Each named turn below is shown by a few rows before and after it. Which turns, in which order, take the first row of each later pair to the second? The first pair is answered.
madot (before -> after):
[ 1.32  0.75 -0.73 -6.18  1.11  0.54 -0.35  2.19 -2.17  1.56 -1.58  1.44
  0.60]  ->  [ 0.57  0.22 -2.07 -5.57  1.54 -0.29 -0.11  0.01 -1.39 -0.80 -0.83 -2.08
 -3.37]
[ 1.54  0.67 -0.99 -1.16 -0.17  0.21 -1.62  0.32 -1.15  2.17  0.06  1.38
  1.35]  ->  [ 1.73  0.56 -2.05 -1.67  0.43 -0.33 -1.53 -1.15 -1.37  0.91  0.39 -0.14
 -0.92]
[-0.75  1.28  0.89 -1.77  0.50 -0.28  0.40  2.00 -2.01  0.67 -0.41  2.73
  0.84]  ->  [-0.44  1.28 -0.17 -3.01  1.02 -0.88  0.04  0.78 -2.73 -0.63 -0.11  1.37
 -1.46]
[-0.07 -1.46  1.03  3.64 -1.07 -0.44 -0.32  1.24  0.86  3.48 -0.84  0.80
  0.77]  ->  [ 1.28 -0.97  0.46  1.01 -0.77 -0.63 -0.83  1.38 -1.33  4.24 -1.25  2.31
  1.39]
vopa (before -> after):
[ 3.35  0.90 -0.32 -3.11 -0.46 -0.84  1.64 -1.02 -2.19 -0.91  2.09  1.00
  2.79]  ->  [ 1.98  1.06  0.07 -1.84 -0.16 -1.13  2.66 -1.12 -0.84 -3.42  3.33  0.86
  1.21]
[ 0.29  0.17  0.82  0.95  1.43  0.45  0.12  0.54 -0.02  0.86 -1.39 -2.65
 -1.03]  ->  [ 1.31  0.06  0.46 -0.21  1.00  0.52 -0.70  0.80 -1.02  1.91 -1.93 -1.84
  0.46]
[-0.83  1.08  0.07 -1.07  1.81  0.27  1.29  0.17 -0.93 -1.05 -1.10 -0.51
 -0.73]  ->  [-0.41  1.07 -0.14 -1.48  1.74  0.23  1.27  0.32 -1.01 -0.34 -1.38 -0.83
 -0.54]
Per (before -> after):
[-0.69 -0.49 -0.64  1.03  0.00 -0.59  0.39 -0.96  1.30 -0.65  0.03 -2.35
 -2.10]  ->  [ 0.14 -0.91 -1.07  0.93 -0.59 -0.39 -0.73 -1.22  0.89  0.85 -0.60 -2.55
 -1.34]
[-2.95  0.53  2.06  2.68  1.39 -2.67  1.92  1.69  3.55 -0.03 -0.51  0.05
  0.53]  ->  [-0.34  0.03  0.62  1.04  0.07 -2.17 -0.71  1.49  1.64  4.55 -2.88 -0.89
  2.60]
[-0.84  2.69 -0.05  0.45  1.29 -0.10  2.67  1.61  0.50  0.12  0.55 -2.38
 -2.87]  ->  [-0.73  1.33  0.19  3.19 -0.17  0.23  1.53  1.31  2.75  1.83  0.35 -2.85
 -0.76]
[ 0.21  1.11 -0.88  0.15  0.13  0.91  0.83  0.65 -1.16  1.79 -0.65 -0.22
 -0.55]  ->  [-0.58  1.36 -0.39  0.90  0.52  0.73  1.62  0.71 -0.74  0.13  0.18  0.01
 -1.33]
Then:
Between the rows of a pair lie 2 to 4 turns.
[-0.64 -1.08  0.09  1.66 -0.53  1.72  0.57  1.18  0.24  2.97 -0.63 -0.39
 -0.11]  ->  [-0.35  0.11 -0.28 -1.09  0.82  1.10  1.37  1.12 -1.90  1.23 -0.13  0.06
 -2.09] -> madot Per madot vopa
[-2.61 -0.97 -0.31  4.55 -1.36  1.81  0.90 -0.25  2.53 -1.08 -0.17  3.24
  0.40]  ->  [-3.30  0.24 -0.27  2.73 -0.19  1.27  2.60 -0.06  1.45 -3.13  0.35  3.63
 -1.45] -> Per Per Per
[-1.95  1.63  1.06  0.33  1.46 -0.30  1.93  0.73  1.26 -2.35  0.23 -1.89
 -3.17]  ->  [-0.81  1.64  0.26 -1.31  1.53 -0.50  0.79  0.04 -0.36 -0.80 -1.10 -3.34
 -3.69] -> Per Per madot Per
[ 0.49  1.83 -1.41 -3.10  2.30 -0.20 -0.23 -1.04 -2.05  2.23 -2.32 -0.48
 -0.66]  ->  [-1.51  0.09 -0.16  3.54  0.25  0.17 -0.38 -1.37  3.77  1.31 -0.85 -0.31
  1.31] -> Per Per
[-1.37 -0.87  0.69  2.84  0.13  0.28  0.83 -0.51  1.41  1.09 -1.31 -3.62
 -2.08]  ->  [-0.96  1.46  1.74 -1.46  1.90  0.22  2.95  1.50 -1.66 -1.79  0.43  1.47
 -1.82] -> madot madot madot Per
